Rotation paths and how fast each direction turns (deg/step)
Each turn is a multiple of 5 degrees from 10 to 175, or 0.
Path 1:
[-13.8 -23.0 -35.9  35.6 -30.1  40.3   1.0 -29.3   4.3  -9.0  55.5]
[-38.2  14.3 -64.9  14.3 -15.4  21.0  29.7   1.9  44.7  -1.7  12.7]
[-80.3  22.7 -21.2  -9.1 -29.9  -2.2  11.2 -17.3  -2.3   3.9  24.1]
[-26.6  11.7 -68.2   9.3  -9.7   2.0  -1.3 -37.7 -39.7   7.6  32.2]
[-22.3  44.2 -48.2  50.5  -9.0  15.3  22.2   4.6 -17.6 -32.3  10.8]
[-31.4  13.5 -26.0  26.8 -81.9  -3.0  21.5   3.6 -12.1  -2.1  -3.5]
[-13.8  33.7 -51.7   8.3 -26.1 -39.5  30.9 -28.6 -12.3  35.6 -13.7]
[-20.5  57.4   3.5  45.9  -6.6 -27.1  18.8 -38.2 -34.9  -3.7  12.0]
[ 25.9   3.8 -13.0  63.9 -51.5   0.8  17.0 -34.9 -23.1   5.7  18.2]
[ 12.3  28.9 -20.5  47.7 -29.2 -11.0  47.7 -20.8  48.4  21.9 -12.5]
[-21.4  -0.5  33.8   2.1 -19.4   2.7  -5.6   2.4 -10.8 -11.8   7.6]	135
Path 2:
[-16.7  14.7  12.3 -48.8   1.5 -29.1   0.6  17.4 -26.2 -37.7  15.3]
[ -1.0  33.2  54.9  -5.3  18.8  13.3  -8.9  -3.7 -13.9 -27.8 -35.5]
[32.9  9.9 33.5 -7.9 12.5 20.7 54.5 24.2 -8.1  1.2  9.5]
[ 25.3   7.8  21.9  -0.8  11.7 -22.2   9.0 -23.1 -14.9 -29.1  56.6]
[  9.6  69.3  14.7  30.9  18.2 -13.2  -7.9 -14.3  13.2  -4.5   7.4]
[ -1.6  41.4 -15.7  -5.3   9.9 -32.8  45.0  32.5 -15.5  12.9   0.9]
[-18.8   7.4  16.2 -34.9  35.2 -41.5  -5.7  -0.9 -26.0 -27.7   5.7]
[  9.9  33.6  26.6 -12.5  48.0  24.4  -4.0  -1.6  -6.5 -18.5 -36.7]
[ 40.9  -1.9  12.1  -7.5  27.0   9.2  54.9   0.9 -31.6   1.5   0.9]
[ 22.1   2.1  16.3   0.9  40.0 -22.5   4.4 -40.3  -1.4 -10.0  42.8]
[-13.0  21.7 -21.9  10.6  -8.7 -26.3  -4.6   2.6   9.0  10.9  10.6]	60
[  7.9  20.7   1.0  20.6 -10.1  11.2   3.0  -2.7  -8.1   8.9 -32.1]	120
Path 3:
[-82.4   9.2  26.4 -27.9 -12.1   0.9   0.0 -12.1  -4.2 -16.1  28.1]
[-47.7   1.6  40.5  -1.2  25.8  33.2  19.3 -53.7  -9.3  -5.1 -11.7]
[-11.6 -30.0  35.1 -19.1 -24.5  35.9  -6.8 -48.4 -31.2  -2.8  32.1]
[-44.8  32.9  19.1 -24.2 -42.8   2.7  11.7 -29.7 -36.2 -17.7  18.4]
[-60.6   8.0   9.4  -9.3  18.1  32.6  -1.2 -18.8 -60.0  -2.9  -9.2]
[-59.1 -31.6  37.9 -30.6   3.0  19.4 -16.3 -19.3  -1.5  -7.4  34.6]
[-36.7  18.3  48.7  -8.2 -12.5  14.1  23.4 -61.6   4.3 -16.5   8.5]
[-12.7  -7.3  21.3  -8.5 -12.9  44.3   2.0 -51.5 -61.3  -2.1   3.0]
[-52.8   4.8  12.2 -34.4 -37.5   7.0 -11.3  -8.4 -37.8 -12.3  40.6]
[-75.2  25.2  25.2 -11.1  17.7  12.8  14.4 -22.7 -19.3 -11.3  -4.8]
[ -5.3  27.1  -2.3  13.4  13.1   0.1  19.5 -11.5  -2.7  -1.2 -26.5]	130
[ 32.2   0.4   9.5   4.4 -21.0   5.4   8.4 -25.2  -2.5  -0.5   2.4]	80
Path 4:
[ 14.8  17.8   2.4 -17.4  47.3 -10.0  27.8 -17.4  14.2 -40.9 -43.3]
[-16.0 -23.2  41.4 -19.5  49.4  -6.2   9.6  27.5  17.2 -10.9 -37.1]
[ 26.3 -31.3  13.9 -35.2  61.2  -7.2   1.4  16.3 -16.5  -1.2  20.3]
[ 28.8  12.5  12.5 -56.9  34.7   1.4 -23.0 -14.8 -13.1  32.7 -24.0]
[ -6.5  10.0  36.7  -5.3  39.9  41.5  13.3 -11.9 -30.0  42.6 -15.8]
[50.3 14.8 12.8 -2.8 33.8 26.9 51.3 -3.8  9.0 22.6  2.1]
[ 32.2  34.3  64.3  -5.6   9.1   2.1   2.0  18.6  29.9  11.6 -11.6]
[  2.3  39.2  39.6  18.3  52.5  -3.1 -13.3   9.4   0.9  -7.0  34.5]
[ 11.5  33.1 -16.1  -3.2  59.8   1.5 -23.9  -7.8  48.5  14.8   4.6]
[-10.3 -15.4  21.2   7.9  34.1  37.1 -34.8   4.4  42.8  37.3   5.2]
[  2.4  22.4   7.9  -9.0  -2.8 -12.8 -24.4 -14.4 -24.2  -8.2   8.0]	90
[ 5.1 24.7  1.3 14.6  1.4  5.6 -6.7  8.5 14.9 26.3 20.6]	20
[ -0.4 -21.1 -14.6 -15.8   1.8  14.7 -18.0  -9.4  -9.7  26.0   5.3]	55
[-25.1  -2.7  28.4   2.3 -11.4   4.2 -14.5   8.8   2.2  10.9 -18.2]	135
